Some points, each followed by its number:
[-19  23 -25 -57  26 -24 -28  -5  35  42  -3 -10 -11 -17 -33 -44  -3  13 -56  55  35  -6  84  40  31  32 -30  56 -12] 0
[-41  99  28  19  12   1   2 -41  18 -29  21  -2 -17 -41 -24  12 -19 -94  31  43  16 -65   2   5  60  79  90  34  38] 1
[-29   4  39  25  19  18   5   9 -71  17  28  28 -36  10 -38 -47 -16 -34   1   2 -36 -13  -5 -31  14 -76  -8 -30  64] 2
[ 61 -47 -74   2 -56  36  26 -31 -49 -40   4 -12   8  29   2   8  26  26 -32 -30 -27 -26   6 -96 -33 -33  13 -33  16] 3
[ 22 -26   5 -71 -97  37  35 -39 -24 -22  41 -30   1 -25  18  71   7  39 -47  -7   1 -17  -8  -7 -10 -19 -29   0  13] 4
[  10  -62  -28   11   14   31  -44   -5   45    5 -106   12  -17  -52  -23    2   56  -12  -31  -43   22   61   25   -6  -63  -57   20  108  -11] 5
[  0  16 -12   2 -10  58  24   2 -28   6  27 -30  39  -2 -82 -10   3  34 -17 -22  19  69  -1  47   6 -17   7 -58 -11] 6
[  11   24  -67   14   20    1  -17    7   24   34   92  -12   -4   45 -104   60   34   61  -21    9   47  -17   50   80   39   63   44   16    9] 7
[  7 -31  83  96 -57  25  10   6  98 -77  -8  31 -40 -88  17   0  49 -12  -7 -18  -6  12 -46  62 -61  86 -18  -6  17] 8
[ 56  13   4  12  69 -11   8  10  52  61  23  22  27  34 -21  28 -63  29  55  63  31  21  29 -14  64  62 -55  20  16] 9
[ 58 -30  -7  33 -20   7  35 -20  15   9   5 -18  24 -25 -19  57  -2  52  38   3  38  14  -1   5  -6  79   0   9  27] 10
[ 37 -46 -28  -6   2 -65  -7   4 -88  15 -11 -21   7  23  22  33   4  22  34  49   7 -45 -36  25 -34  22  23  19  42] 11
[  -2  -19   43  -11    8   30   19   32  -72  -33  -34   -2   -8  -15  -79  -22   22  -12  -57   -9  -12   33  -13   12    3 -103   16   -9   46] 12
[-77  47  55 -36  46 -62 -60  72  23 -65 -13 -54  48 114   7   8  20 -25 -25  15   2   1 -18   6 111 -46   1 -28 -10] 13
[-12 -23  48  50   5  48  13  10  72  -4  29  39 -35   2  54  44 -57   6  31 -21 -38  40 -22 -38  -2  34 -43  20   2] 14
[-23 -34  33 -17  10  -5 -24  29  59  22 -24  43 -60 -58 -14  27  28 -13 -54  -4   0  -4  31  45 -33 -38 -13  69   8] 15
[-15  29 -21 -23  23  -5  12 -11 -72  17 -32 -38  52 -31  34 -68 -64 -10 -23   2  11 127  25  39 -12  19   8 -30 -79] 16
[-22 -11  31 -12 -17  -5  -3 -28 -79  13  11 -21   9 -22  -2 -71 -10   4  17  17   4  50 -50  76 -38   0 -29   8  10] 17
[-21  19  -6  39 -67 -26  -1 -82 -30 -22  67 -45   9   1  35 -40  13  35  57 -50  32 -20   8 -49   5  56 -16 -64  10] 18
[-79  50  19  -9   1  -4 -65  17  38 -59 -81 -14  15 -34  50 -50  31 -87  -3 -16 -23  -5 -40  20 -15 -15  47  -6 -52] 19
[  6 -34 -17  58 -35 -33 -37 -33 -23  27  22   6 -28  -5  50 -15  32  11  67  10  -9 -54 -36   4 -47  24 -12  12  42] 20
[ -39   19    6 -118   61  -71  -80   51  -18   95  -74   14   37   52   34  -53  -12  -19   45   30  -30  -26  -33   51    5 -104  -56   -9  -79] 21
[ 10  44  16  26  39  51 -13  19  38  -1 -68  19  63 -12 -72 -83  14 -52  24   6  23  49 -44  56  16 -32   1 -61 -29] 22
[ 38 -38   2 -23 -35 -33  -1  21  26   0  24   7 -10  -8   1  11  45  33 -38  -3  35 -28  32   9  -1 -27 -57 -44   6] 23
[-13  34  22 -54 -17   7  58  32  -5   8  27 -17 -12 -65 -30 127 -21  17 -12 -23  28 -55   8  32  21   2  76 -49  17] 24
[ 50  -5  36  34 -12  -5  -1  14  46  -6  -8  10  31  -5  52  24 -31  -1  47 100 -19 -38 -59 -10  19  61 -59 -53  39] 25
[ -2 -31  47   1 -13  16  20  59  27 -46  47   7  -8  43  11  50   3  29 -53 -32 -37  38 -35  52 -13 -22 -14 -23 -22] 26
[-23 -63  24  -5 -20   2 -51  23   4 -54  12  35 -56  63  35 -23  48 -24 -73  -4 -79 -48 -29 -25 -24 -99 -30  23  27] 27
[  9 -11 -29  18   5  58 -23   6  53  -3  55  68 -59  30  -6  32  11 -45 -41  15 -45 -37  14  -6   6 -49  16  25  15] 28
[-20 -25 -44  72 -47  35 -36 -60 -61  15  76  -7 -42  23  50  -8   0  18  50 -13 -34  25 -32 -18 -32   8  -2  25  27] 29
[  36  -45   12  -32   39  -50    0   11    1   -4 -101   16  -17  -46   16  -52    5  -46  -54   62   17   -7   41  -21  -23  -23   -8   84   37] 30
[ -7 -39  29  75 -24 -19   7 -49 -55 -46 -19  18 -70 -47  51 -78  12 -65  -9   6 -12  -7  -3 -35 -68  25  15  50  69] 31
[ 44 -19  28 -62 -86  41  56 -33  -8 -49  25 -23  13 -23  41  72 -19  13 -31 -13  -7  -5 -20 -40  -3 -20 -32 -24   1] 32
[-68   3  10  66 -55  67 -31 -40   7  24  99  -5 -52 -39  36  29  34 -14  63 -50   4  15 -17   5  -2 -48 -13 -20  22] 33
[-57  90  12 -30 -15  64  -5 -39  79  -5   7  21  12  -9 -68 -68  17 -25  -7 -66 -33   1   2   8  26   5  -1 -20 -70] 34
[ -17   27   -5   -7   -6   10   21  -38   11  -24   18  -39   37   51  -69   39   35   69    9 -127   34   47    1    1    5   44   60   52  -60] 35
[   7  -75   72   58   11  -43   47   42   22   58    1   63  -10   -5   96    9  -54   82  102  -77  -59   36 -103    0 -108   73  -70  -23  -53] 36
[ 66 -41 -18 -25 -80  68   1 -35 -18 -29  41 -12   7   8 -24 -22  45  19 -59  10  23  52  13   2  -3 -83 -79 -23   9] 37
[ -8   8 -59  37  14  86  -8  -6  -7 -10  -5  41 -11  22 -15 -13 -16 -26  -1 -53 -84  -8 -19 -58 -36 -29  64 -29 -35] 38
New points follow, each followed by the numbers of its three nearest points above, nearest first.
[-28  38 -20 -13  26  74   4  21  33  -2 -26 -15  18 -54 -35  49 -35  -4 -39 -18 -17  53  26   7  14   7  50 -11 -32] -> 6 38 24
[ 54   6   5   0  50 -13  28  18  32  56  24  25  17  43 -15  32 -59  30  41  46  15   9  12 -25  48  37 -46  18   5] -> 9 10 25
[-31 -10  -3  53 -37 -40 -55 -34 -17  29  21   3 -44 -22  69 -21  29 -13  84  22 -11 -58 -40  26 -55  25   5   5  26] -> 20 29 11
[   9  -80   68   47   12  -57   39   65   39   59  -27   63   -6  -20   96    5  -47   75   87  -61  -65   19  -85   -3 -102   78  -90  -33  -48] -> 36 14 20
[  4 -34  34  82 -31 -29   7 -54 -52 -50  -7  29 -72 -54  46 -90  17 -61   1  -2  -6  -6   2 -34 -66  15   6  44  60] -> 31 20 29
[ 22 -60  23  10  -4  22   8  23 -73   7 -54 -26  37 -31 -59 -38  31  37  -5  -5   4  58 -34  -3 -38 -86 -36 -40  43] -> 12 6 17
[-33  28 -40  23  29  35  23 -41 -36 -13  -4   2 -27  -6 -54  29 -11 -18  -2 -61 -15 -19  36 -74  13   1 117  70  26] -> 38 1 35
[ 32 -25  20  23   5  19   8 -23  16  19 -39 -42  59  17 -40  28  20  63  90 -45  50  42 -44 -50  31   2 -39 -12   8] -> 10 6 35
[-42 100   8  10  -8  10  -1 -69   5 -32  17 -12 -19 -46 -29 -10 -21 -81  18  36  17 -67  15   7  56  87  78  47  38] -> 1 0 34
[-10  15  -1  39 -47 -38  26 -53 -32  -6  53 -36   4  -4  42 -28   7  30  52 -35  36 -17  18 -58  10  48 -14 -74   1] -> 18 20 10
[  11  -75   65   23   15  -57   49   61   46   60  -36   67   14  -29   80   30  -42   94   93  -91  -40   24  -78    5 -105   70  -77  -39  -72] -> 36 14 10
[ 19  33 -44  59  -4 -34  15 -17 -31 -46  74 -30  -8  27  36  21 -34  -8 -21  34  20  17  26  24  21 123  50  -6  27] -> 10 18 11
[   8   20  -11   -1   20    3   30   -4   62  -12  -17    5   73   93  -84  -11   36   85   47 -102    4  -14  -28  -28   15   43    3  -15  -66] -> 35 34 6
[  5  37 -39 -67  -7 -33 -23 -59  35  27  -7 -19  12   4 -30 -62  26   3 -24  34  48 -37  65  21  22  22 -27  36 -24] -> 0 23 30
[ 18 -20  37  36  -8  20   7 -21  26  -6  -7 -33  56  24 -36  34  21  75  95 -65  40  44 -42 -49  34   2 -40 -23   6] -> 10 35 6
[-13  30 -39 -53  -1 -33 -16 -35  31  19   1 -26   5 -16 -34 -49  16   0 -64  49  43 -19  75  35  20  40 -25  32 -10] -> 0 23 30
[-116   55   83  -80  -16   21    3   14   47  -16   28   14  -21   14   -9  -44   14  -10  -59 -127  -34   35   16   20   25 -105  -38  -29 -102] -> 34 26 19
[ 30  -3  15 -23  37 -12  40  40 -99 -47 -63 -16  45   7 -56 -29 -21 -19 -46  43 -13   7 -13 -13  21 -29  39 -45  54] -> 12 2 6
[ 20  55 -46 -11 -40  20 -21 -40  98   6  -5  14  44  18  57  -4  -3   1  60  16 -32 -84 -30 -54   3  62 -27 -44 -54] -> 25 18 20
[-35  -9  20  47 -52  42 -27 -40 -12  18  85 -15 -61 -41  41  44  11   6  52 -37  12  27  -6  -1   4 -32 -22 -13  30] -> 33 29 20
[-19  27  -9  48 -54 -32  28 -73 -35 -14  42 -35  10 -16  25 -42   7  34  57 -53  28 -17   2 -48  -5  74  -4 -67   1] -> 18 20 10
[ 28 -37   7  16 -44  40  39 -40  21  24 -12 -35  16 -90  39  54 -26  54  46 -24  42  65   1 -27 -18  37 -43 -14   2] -> 10 32 14
[ -6   6 -16  23  -2  53 -23  30  73  17  69  53 -63  12  -5  51  -2 -29 -38  21 -27 -31  24   1  27 -36  -3   1  15] -> 28 15 14
[ 13  22 -64  11  22  -3  -4  11  24  33  70 -10 -16  28 -82  61  24  48 -22  27  44 -27  50  72  27  53  37  21  21] -> 7 10 0
[ 61 -46  11  22 -55  27  53 -51  15   1 -13 -33  27 -77  44  48 -37  53  44 -18  54  61  -1 -32 -20  61 -52   5  16] -> 10 32 4
[ 83 -24   8  39  -5 -17   8  37  58   0 -13  37  14   0  43  24 -22   2  39  78   5 -37 -21 -33  12  44 -60 -48  33] -> 25 9 10
[ 29  33 -31  43 -42  48  28 -32 -57 -29  70 -16   8 -14 -46  21  21  -3  18  -4   2 -14 -31  29 -14  33  45 -80  16] -> 6 10 18
[-12 -42  44  97 -34  -3  -3 -56 -16 -47 -16  35 -84 -54  41 -82  35 -59  15 -10 -23  -4 -29 -50 -60  19   3  51  66] -> 31 20 29
[-21  19 -33   9  14  81   5  24  32   0 -24 -25  14 -54 -29  36 -37 -11 -34  10  -7  72  31  26  11  14  51  -9 -24] -> 6 16 10
[ 74  28 -12 -31 -24 -11  25   6  55  19  28  47 -14 -25  -8  17  10 -34 -20  41  72 -80  66 -20  41 -47 -55 -68  -6] -> 23 28 0
[ 48   7 -71   3  -4  18  13 -17 -49  40  55   8  -6  37  -2  50 -33   8  29  21   7 -52  37 -96  28 -44   1 -39  23] -> 3 2 28
[-28  35  45 -39   6 -31  65 -15 -86  -2  44  11  -2  47 -14   0 -50  10  -5 -53 -24 -29  -3 -36  27 -13  16  -9  -6] -> 2 32 4
[ 13 -47 -49  34   1 -89 -26  28 -51   9  -1 -36 -45 -42  36  85  35  11   0  56  58 -77  56 -10  -5  -4  48  12  99] -> 11 20 23
[ 62 -23  22  52  -5  14   7  31  49 -17   6  23   3 -15  43  52 -29 -24  50  85   0 -57 -33 -30  16  40 -34 -43  58] -> 25 10 14
[ 12  36  14  16  51  38 -11  52  49 -14 -83  18  55  -9 -97 -42  44 -33  24 -26   6  25 -40  55  -2 -31  32 -31 -34] -> 22 6 34
[ 31   3 -82  13 -52  60 -48 -75  20   1 -12 -16  -3 -60  26  70  48 -49  55  40  21 -78 -20 -22 -23 -26  47  40  30] -> 20 28 10
[ 47 -31   0  11 -21  -4  47 -38  18  46  18 -23  16 -41  -9  78 -16  82  60  -3  31  -9 -14  21 -31  91 -15  24  20] -> 10 11 20
[-30  43 -57  19 -23  90  -3 -17  -1 -20  27   8   6  36 -53 -17   6   1  -2 -68 -90 -39 -10 -66   0   3  62 -48 -32] -> 38 34 3
[ 10 -43 -22 -98 -23 -25  20   4 -33  36 -21  15  21  18 -11 -24  32  55 -38 -40 -22 -43   3  22 -63 -52 -35   6 -61] -> 23 4 3
[-52  37   9  13 -18 -40 -15 -25 -21 -45 -26 -45 -11 -30   8  19  29 -40  17 -18  38 -49   1 -27  22  22  86  22  38] -> 1 19 20
[-48  44  44 -36  33 -51 -50  80  -6 -68  -9 -33  55 117  19   9   9 -24 -26  29  -7 -25 -21 -19  89 -42  11 -51   5] -> 13 26 19
[ -8 -41  37 -22   9 -27 -25  44  15 -37 -12  50 -45  33  27 -25  29 -23 -70  10 -58 -56  -7 -11 -16 -55 -14  21  14] -> 27 28 15
[ 47 -17  -9 -33 -10 -20  22  -7  35   4   4 -16  43  31 -11  52   4  65  12   0  19 -13  -2  23   9  57 -21  26 -23] -> 10 23 9
[ 15 -14  82  12   4 -43   7 -30  67 -10 -42  36 -10  13  43 -21 -13   2  56 -11  24 -18 -11 -91  28  16 -67  64   1] -> 14 25 9
